Each named move below is a turn or a mirror, shown by a few rows before and after it. Which moves, in which order, take the first row of each later pair to the second? The first pair is answered.
U (before -> after):
[  5  -5  -2   4   0   8  27   4 -18]  ->  [ -1  -5  -1 -19  -4  28  -4   3   1]
[-13  -2  -8   5  -8   2   9 -14 -17]  ->  [-16  -2  -8  -6  -9  12  -7 -14  -7]
[ 2  0  3 -7  8  2  7  0 -2]  ->  [ 1  0  4 -9  8  4  5  0 -1]
[ 11   5  -8   5  10  -3 -10  10  -1]  ->  [11  5 -8  5 10 -3 -9 10 -1]
R (before -> after):
[ 10   9 -12  12  14  -8 -14  17  -3]  ->  [-17   4 -11  -5  -6  14 -19  -9  -7]
[ -3   0  -4 -14  -4  13  -7  -4  -1]  ->  [13  3 -4 -3  8  0 -4 12  1]
[ -9   9 -16   2   7 -13  -2   0  -3]  ->  [-14   8 -16  -1   3  -9  -3  -5  -3]
J (before -> after):
[  1  -9  -4   2  -1  30 -13 -10 -27]  ->  [-11 -10  -4   1  -8  20   4 -19 -30]
[-17   2 -13  -5  -2  -5 -16  -3  -3]  ->  [-19   3 -13  -4  -3 -11  -9  -3  -3]
[ -8  -4  14 -18 -12   8  14 -23   9]  ->  [ -4  -2  14 -12  -7  -9  27 -17  11]
T (before -> after):
[-12   0  -9  -9  -6  13 -24  -8   8]  ->  [ -2   3   0  -2   4 -24  10   6  20]
[-12  10 -23  -5  16 -24 -28  14  13]  ->  [-13  10 -23  -5  15 -21 -30  13  12]
[ -1   2 -22  16   0  -5  -4  -1 -19]  ->  [  0   2 -21  18   2 -11   2   2 -16]
[10  4  4  7  3 -2 13 -2  0]  ->  [ 5  2  0  4 -2 14 -1 -8 -6]
P (before -> after):
[ -5   0 -12  -8   0 -36  20  11  10]  ->  [  6  -1 -13  11   2 -30  26  13  -9]
[ 1  3  1  2  1 -5 -4  5  6]  ->  [ 5  3  1  7  1 -2 -3  5  0]
[ -7   0  -3  -1   2 -10   1  -1   1]  ->  [-4 -1 -3  4  3 -9  3  0 -3]

Each pair is two moves apart.
[  8  10  14 -17  -1   0 -10   7   6]  ->  [  7   9  13  -2  -3 -12  16   1 -10] | J, U
[  7   0   6  -5  10  12   2 -12 -21]  ->  [  2   0   7 -13   8  15  -3 -14 -15] | J, U
[ 7  0  9  3  1 -2 12  5  4]  ->  [ 5 -2  4  9 -2  9  7 -1 -9] | T, U
[-11   0   0  -4  -4 -15   8   0  11]  ->  [-10  -1  -5  -5  -4   7 -18  -1   5] | J, T
[ -5  -2   0 -10  -3  11  -9  -1   7]  ->  [11  1 -1  6  7 -5  3 12  4] | R, U
[ 15  -2   9   6  -3  25   2  -2 -12]  ->  [23 -2 13  9  3 13 12  6 -5] | T, J
[ 0  2 -1 -4  5 -5 -3 13  3]  ->  [ 1  2 -1  2  5 -6  4 12 -4] | J, U
[ -8   6  -7 -10   9 -27  -8  15  15]  ->  [-20   3  -8  -4   0 -31  14  -1  -2] | R, U
[ -7   4 -19  -6   5   1 -25   9   2]  ->  [ -6   3 -23  11   4  -2 -11   5 -18] | U, T
[19 -3 11 -3 -3 -7  7 13  8]  ->  [22 -3 10  1 -2 -3  6 12  3] | J, U
[  5 -10  -1  -4  -2  22 -16   8  -1]  ->  [18 -6  2  3  7 -1  1 21  6] | R, T
[ 23   4   9 -13   7   6  -3  14  21]  ->  [13  0  8  5 -2 -5 34 -2 -6] | R, U
[17  4 15 -6  5 -6 10 10 17]  ->  [ -5  -1   9 -14 -12  21  -5 -13   3] | T, J
[-23   5 -30  10   6 -11 -32  -4  -8]  ->  [ -4   8 -24  15  18 -29 -23  14   4] | T, J
[-20   0  -6   1 -12  -4  10 -18 -12]  ->  [ -1   4  -6  13   2 -23  18   1  -8] | T, R
[22 -7 14 -3 -3 11 15 -4  4]  ->  [25 -7 12  0 -2 16  8 -2  2] | T, R
[  2   7 -14  14   1 -16   6   5 -15]  ->  [ 10   7 -14  12   4   0 -15   9 -14] | J, J
[ -5  11 -10   6  12 -29 -16   7  -2]  ->  [ -8  10  -9  -2   9 -15 -31   4   2] | U, J
[  2  -2   2  -5   8 -10   2   3   1]  ->  [ 1 -3  2 -9  7 -4 -6  3  3] | U, J
[ 23  -7   3   3  20   1 -15  24  14]  ->  [-26 -15   4 -20 -12  16   0 -19   4] | R, J
[  0   6 -15   3  15 -17  -3  11  -8]  ->  [-20   3 -15  -4   1  -7   2  -8 -16] | R, U
[ -1   3   2   1  -1 -22  26   5   9]  ->  [ -8   2   2 -21  -4   0  -8   2  25] | U, T
[ -1   2  -5  10  13   6 -16  14   3]  ->  [-19  -2  -5   2   0  16 -13  -3  -3] | J, J
[  0   7  -7  27   0 -17  15   8 -15]  ->  [-22   2  -7   9 -17  15  -5 -14 -16] | J, R
[-2 -5  9  1 -5 15  4 -4 -1]  ->  [ 6 -3  9  8  2  1 12  5  0] | J, R
[-12   0  -4  -1   1 -10  19  -8  -2]  ->  [-10   0 -12  -2   0  14 -12  -8  -8] | J, T
[ 3 -1  8 -5 -1 11  5 -2  5]  ->  [ 3 -2  7 -2 -1 13  7 -4 -1] | U, T
[ 15  -3  17   9   2 -12  35   4   1]  ->  [ -4  -5  19 -25  -9  16  -2  -5  25] | U, J
[ -6   7   8  -6   9 -14   9  13  20]  ->  [-18   5   8  -4  -1 -13  22  -1   8] | R, U
[-10 -16  -3 -10 -11  14   6  -5   2]  ->  [ -5 -13  -3  -2  -4  -8  22   5   5] | J, J
[-17  -5  -2 -21  -8   5 -11 -10   7]  ->  [-16  -4  -2 -13  -3 -22  11  -4   8] | J, J
[ 8  3  5  9 10 -6 -1 11  2]  ->  [  5   2   4   2   8   3 -13  10   6] | U, T
[  3   1  -2  -5  -1  18 -17   4  -1]  ->  [15  3 -1  7  8  0 -5 16 -1] | J, R
[  2  16   2   6  18 -18 -10  10  14]  ->  [-27  11   2  -7  -1 -10  -2 -15  10] | R, J
[ -2   5  -6   0   4 -12   4   2   0]  ->  [-9  3 -6 -7 -3  0 -4 -6  0] | J, R
[  0   7  -3  -4   5 -12  -6  16  15]  ->  [  8   6  -4   2   7   1 -16  17   8] | P, U
[ 3 -5  6 -8  3 11 -6  8  6]  ->  [-6 -7  5 -3 -4 10 10 -4 -7] | U, R
[ -9   4 -12  -7   9  -2 -19   9   0]  ->  [-21   2  -9 -14   2  -3  -9   0   2] | T, R
[-22   0  -6 -13  -3  -1  -5  -8  12]  ->  [  3   3  -6  -2  14  -6 -15  14  16] | R, J
[ 1 -7  1 -8 -7  2 -1 -3 18]  ->  [11 -5  0  2 -2 -8 10  4 14] | R, U
[  7  -6  19 -15   3  -3  27 -11   9]  ->  [32 -2 13 -1 19 -1  8  9  5] | T, R
[  3  -9 -11   1   6  -3 -10   9   5]  ->  [  5  -9 -11   5   5   0 -10   8   1] | U, J
[ -6  -3  17 -25  -2  12  -9  -3  26]  ->  [-11  -5  15  -2  -8  -6  34 -15  -3] | U, R
[  4   0  -7   1   2 -23   6   7   4]  ->  [ 12  -1  -8  -2   4  -3 -18  11   7] | J, J
[15 -5 13  0  5 25 -5  5  8]  ->  [15 -4 12 14  7  2 21  7 -1] | P, U
[ 2  2  9 -8 -3 11 -5  2 19]  ->  [12  4  8  9  3 -6 15  8  8] | R, U
[ -3   4 -11  -1   1   7 -27  -1  -2]  ->  [ 12   5  -4   3  11 -11 -15  14  10] | T, J
[11 -3  7 -6 -2 20 -8  0  7]  ->  [ 9 -5  7 -7 -4 22 -6 -4  4] | R, J
[-16  -6   3  -4  -3  14  -7  -7  -3]  ->  [  4  -3   0   8  10   8 -14  11  -4] | R, T
[ -2   2   6  -3   4 -17  -3   8   9]  ->  [-16  -2   5  -4  -9   1  -4 -11  -6] | P, R
[ -9  -6   4  -5   1 -17   1   4  -1]  ->  [ -4  -5   4  -7   4 -14  -8   9   3] | J, U
[  4  -9   8  -5  13  18 -12  10   0]  ->  [  6 -10   5   8  11  15  -1   6 -16] | U, T
[  4  -5  -5   5   2   8 -11   3 -13]  ->  [-10  -7  -1  -4  -8   6   3  -9  -9] | T, R
[-21   6 -12 -13 -18  11   0 -14  -8]  ->  [-18   9  -4 -25 -12  -3   1  -4  17] | T, U
[ 24   1  18   0  12  14 -10  17  -5]  ->  [ 24   0  15   5  11  16  -8  14 -13] | U, T
[ 13   6   5   3   3   2 -20   8  -5]  ->  [ 14   5   4   7   1   6 -16   4 -12] | U, J
[ 10   4   6   5   7 -19  21   8   5]  ->  [18  5  6 -3 11 -2 -8 15 16] | J, U
[ -1 -10   8  -5 -11  33  -5 -11 -13]  ->  [ 18  -6   7  19   2   9  18   3 -23] | U, R
[  4  -3   2 -10   2  -9   4  -1  11]  ->  [ -4  -4  -1 -13  -4   1  -3  -9   5] | T, J
[ 13   0   2   2   9 -18  17  11   9]  ->  [ 19  -1   2  -5   8  12 -16  12  10] | J, J
[10 -2  4  1 -1  4  4  6 -3]  ->  [ 7 -2  5 -5 -2  8 -2  5  3] | U, P
[ 5  0 17 -7 -3  3  9 -1  5]  ->  [-1  0 15 -9 -7  7  7 -6  1] | T, J
[ 9  0  7 -6 -1 -6 -2 13  8]  ->  [ 9  0  4  7 -1 -8  7  9 -9] | T, U
[ -7   4 -20  19  -3   6 -10  -9 -23]  ->  [ -3   5 -19  24   2  -4  -2  -3 -22] | J, R
[ 10   2  -3  18   3   4   7   3 -25]  ->  [ -6  -1  -2  -1  -8  24 -11  -8 -16] | R, U
[ -7  14 -10   0   7 -24   9   9  12]  ->  [-23   9 -10 -15  -6   4 -10  -9  11] | J, R
[-2  9  7 -5 -5 -8  9 -5  3]  ->  [ 9 11  7 -2  2 -9  2  4  7] | J, J
[ -5  -4  16   7   2 -12  27  -1  -1]  ->  [  1  -2  15   9   7 -15  25   5   2] | R, J
[-5 -4  8 -2  3 -9 13 -7 -1]  ->  [ -4  -4   3  -2   3  11 -10  -9  -7] | J, T
[ 5  3  8 -4  4 -9 12  0 15]  ->  [ -4   1   8 -13  -4   6   2 -10  14] | J, R
[ -4   6  -9  -3   8 -22 -16  19  20]  ->  [-32   0 -10 -13 -14  -7  -9 -11   7] | U, R
[  6  -3   7 -12   2   6 -12   6  13]  ->  [ -8  -6   6  -6 -10   5  12 -12  -6] | U, R
[ -7  -3  -4  -9  -2   0 -16   1   8]  ->  [ -9  -2  -1 -11  -3  -8  -4   0  12] | T, R
[27 -5 26 -4  5 -2 19 12 29]  ->  [ 27  -6  26 -12   3  14   2  10  31] | U, J
[-13  -2   3  -1  -1   1   5  -5  -5]  ->  [-6 -1  0  4  3  8 -8  0 -8] | R, T
[11 -2 14 -1  6 -1  4 13  4]  ->  [ 10  -3   9   9   4   3   7   8 -12] | T, U
[  1   9 -11  11   3   0   9  -4 -17]  ->  [  0   9 -10  -4   3  15 -17  -1  -2] | J, U
[ -1   2   1  -5  -1   5 -13   6   5]  ->  [  3   3   3   0   2 -10   2  10   7] | T, U
[ -1  -6   6   0 -12  11  -2  -7 -11]  ->  [11 -4 11  6 -3 -8 10  7 -3] | T, J
[  0  -1  -5  -5  10   8 -10   0  -8]  ->  [ 6  1 -5  0 14 -1 -4  6 -7] | J, R
[ -2 -12 -15   5  -2  20  -9  -5 -15]  ->  [ 16  -8 -12  16  11  -1   2  12  -9] | R, T
[  8 -12  17   7   5  20  -9   3 -13]  ->  [  7 -12  23   9   5  -4  20   3  -8] | J, T
[10 -1  8  2 -3 21 -3 -3 -1]  ->  [ -5  -1   9 -10  -8  13   3 -10   9] | P, J
[-12  -3  -6   7  -9   8  -3 -15 -19]  ->  [  5   2  -5   1   4  10 -28   6   1] | R, U
[-26  -1 -14 -14 -11  14  -7 -12 -15]  ->  [  3   4 -16  15   7 -18  17  12 -23] | U, R
[-10   2   8  -4  -5   2  23 -11   3]  ->  [-11   3   6  -1  -4  -2  25 -10   0] | T, J
[  5  -2   6   4  -1  17   1 -10 -14]  ->  [ -9  -2   8 -11  -7   9   5 -16   1] | J, P
[  5   5   3   6   6 -24  17   8   8]  ->  [ -1   4   3 -16   2  -1 -17   6  23] | U, T
[19  2 14 -6  2 20 11 -5 -3]  ->  [  6   3  15 -20  -1  13  12  -9  11] | P, J
[  0  11 -36  27   7 -11 -13   8 -36]  ->  [ -5   9 -36  21   2   4 -24   2 -38] | J, J
[21 -4 12 10  8  8  9  8 -2]  ->  [ 7 -7 17  2 -1  4 24 -4  2] | R, T
[-11   4 -15   0  -4   1   3  -5  -6]  ->  [  4   7 -15   6   6  -3  -2   7  -3] | R, J
[  1  -8  14 -13   0 -11  15  -1  23]  ->  [  1 -10   6   9  -3  -8  27 -10 -10] | T, U
[ -3  10   4  -9   0 -15  -4   2  19]  ->  [ -4   9   2 -11  -2  -2 -19   0  16] | J, T
[16  3  3 14  6 -7  9 12 -5]  ->  [-6  0  8  1 -8 -7 25 -7 -2] | R, T
[ 6  6 14 -5 -1 10  6  3 -2]  ->  [ 4  6 13 -3  0  1 14  4 -1] | P, U
[  4  17 -13   8  -1  13 -17  -3 -22]  ->  [  4  18  -5  11   2 -20  19   1 -13] | J, T
[-15   6   3   1  -9 -12  -1 -16   4]  ->  [-12   6   4  -3  -5 -13  -9  -9  13] | J, U
[ -2   5   2 -15  -1   5  -8   0   6]  ->  [  4   5   2 -12   2   5 -10   5   7] | R, J
[ -8   1  -4   8   8 -22  13   8  -4]  ->  [-22  -1 -11   3  -2   2  -5  -7 -16] | T, J
[ -9   0  11  -6  -3 -13  12   4  25]  ->  [11  3  4  7  9 -7 -9 20 19] | T, R
[-20  -2  -9 -20  -6   3 -21  -5  11]  ->  [-19  -3 -16   5  -9   3  -5 -14 -24] | U, T
[-5  2  2 -7  0 -2  2 -5  1]  ->  [ 4  3  2  1  5 -6  4  2 -2] | R, P
[  2   2  -3  -8   4   2 -11   0   6]  ->  [  5   3  -2  -3   7 -11   3   3   5] | T, U
[-15  -5   5 -15 -10   5   9 -14   7]  ->  [  6  -1   4   4   3 -17  24   3   2] | U, R
[-15   4 -13   5   2  14  -9 -11 -10]  ->  [  4   8 -13  13  18  -6  -7  10  -1] | P, R
[ 15 -11   2   4  -6  24  -1 -11   0]  ->  [26 -8  2 15  2  6 11  0  0] | J, R
[ -5  -7  -8   1   3   2 -14   0   0]  ->  [  2  -6  -6   6   8 -10  -5   7   4] | R, T
[  6 -10  16 -23   4  27  -8  -3  12]  ->  [ 14  -9  21 -19  11   8   9   7  21] | T, J
[ -4   6   6  -7  15 -12 -20  16  12]  ->  [-18   2   6 -15   3   3 -24   1   7] | J, J
[ -4   2  -7  -2  14 -13  -5   4  21]  ->  [ -2   2 -12  16  13 -16  11   0  -2] | T, U
[-19  -1  -5  -1  -2   9  -3  -4  -5]  ->  [-15   0  -3   7   0  -3  13  -1  -7] | U, T
[ -1  -8  -8  -6  -5   0 -12   2   1]  ->  [ -2  -8  -6  -4  -5 -12   3   3   3] | J, T
[ 3  5 13  5  2  3 14  5  0]  ->  [ 3  4 10  3  2 17  0  4 -4] | J, T
[ 7 -3 -1  2 -3 22 -5  4  5]  ->  [10 -1 -1  0  2 14 -6 11 13] | P, R
[ 11  -1   4  10   2 -10   1   8   1]  ->  [  3  -2   5  -4  -3   6 -15   2   7] | U, J
[  3   1   8   7  -4   5   9 -12  -7]  ->  [  3   1   6   8  -4   9   4 -12  -9] | J, T
[-19   2  -5   5  -3 -12  18 -13 -13]  ->  [-16   1 -14   6  -2  10 -12 -12 -20] | J, T
[ -3  -3 -12  -8   3 -13   0  13  12]  ->  [-10  -5 -12  -4  -3 -15  12   3   1] | R, U
[  9   0  -2  11   6  13 -23  11   3]  ->  [ 11  -2  -2  21   5  13 -13   8  -9] | U, J
[-15  -5   2 -15  -4   5  -5 -11   7]  ->  [  8   0   2  -3  13 -12  -5  12  13] | R, U
[11 -6  0 -4  3 19 -8  0  9]  ->  [ -6  -8   1  -7  -7  13   9 -15   4] | J, J
